One turn moves each row of this set onto another row. After a few examples, where does it send each row asked below?
tokor: [-33  13  -4  -8 -30   9  25   9   5   9  27  -1 -20  59 -23  12 -30  40
 -19  -4   9  -1   9  17 -27  19   4  16  -1]
ratel: [  1   4 -21   8 -10  11   0  14   6 -14 -17  -5   4  24  -7 -18  24  18
 -18  -2  -7  30  20 -38  -2  25   6 -28   9]
gog: [ -5 -15 -39 -15  -6 -26   2   9  -8 -20  15 -20  25  14  -8 -25  11  15
 -14 -10  -4  15   4  -5  -7  29  43 -21  18]
sig: [-32   9  13 -24 -13   2  -8   0   2   5  12   7 -22  54 -29  10 -34  34
  -7 -23   4   8  -8  23 -15  12  21  21   3]
povab: [  1  10 -21  11 -10  -8   6  10  12 -18 -19 -13  11  20 -12 -16  32  13
 -27   2  -5  24  29 -26 -10  30   9 -14   9]
Togi: [-25 -10 -14  21  17 -11  -4 -18  14 -24  -6  -8  33  15 -18 -29  17   5
 -18   2   0  26  13   1  -8  37  19 -19  16]
puse: [-37  -7  15 -31 -22   3   0   5   4  -8   8   7 -25  49 -20  17 -21  33
  -7 -15  15  -4  -4  27 -15  11  24   7   5]
tez: [-30  10  17  -1  -9  18   4  -2   4  17  34  -6  -8  47 -19  15 -48  30
 -11 -10 -17   9   0   5 -30   9  11  11   8]
kav: [-30   3  14 -25 -10  -9 -12  -4  -6   2  11  13 -29  55  -9  11 -17  37
  -3 -26  14   6  -5  22 -13  15  22   8   8]
gide: [  4  -8 -27 -13   1 -29  -5  -2   5 -28   0 -27  25  16  -4 -18  18  14
 -19 -12  -2  17  14  -5 -11  35  42 -12  10]
rus: [-37   1  20  -6 -12  15  -2 -16  11  17  26  -3 -10  33 -23  26 -34  20
  -8  -6 -20  11 -18   6 -28   4  16   0  12]
ked: [-11 -11  -9  25   4  -9 -10 -16  16 -21   0 -11  33  13  -9 -30  15   0
 -23  -2  -9  27  14  -2 -32  35   9 -16   4]
zutak: [-27   8  -1  -4 -35  23  36   6   9   5  21  -8 -11  50 -21  23 -27  37
 -15  -1  -8 -12   6  14 -22  21  -2   0   9]
peri: [-33   1  12  -1 -13  14  -1 -20  -3  22  33 -11  -3  38 -17  10 -39  29
  -9 -10 -29  10  -7   1 -28   7   5  13  22]
naz: [-11 -14 -39  -7   4 -16   2 -10   8 -24  -1 -22  31  16  -5 -20  21  18
 -27  -9   8  21  13 -10   4  33  32 -11  18]
fug: [ -5   2 -24  19  10  -4   7   2  15  -9 -21  -9  19  16  -3  -9  28  19
 -24   5   0  27  25 -24   2  27  14 -18  20]
lafuv: [-10 -23  -8  22   6  -8  -6 -10   7 -17  -9  -1  28  15 -15 -35   6   8
 -12   9 -10  29   1  12 -26  36   5 -21  -4]
leti: [-30   8   0  -3 -28   6  34   1  -4  -1  21  -8 -21  60 -14   8 -26  46
 -12  11   0  -6  17  15 -16  29  -5   6   2]

sig turns into tokor
zutak turns into rus
ked turns into gide
Now these:
ratel turns into lafuv
naz turns into fug
peri turns into kav

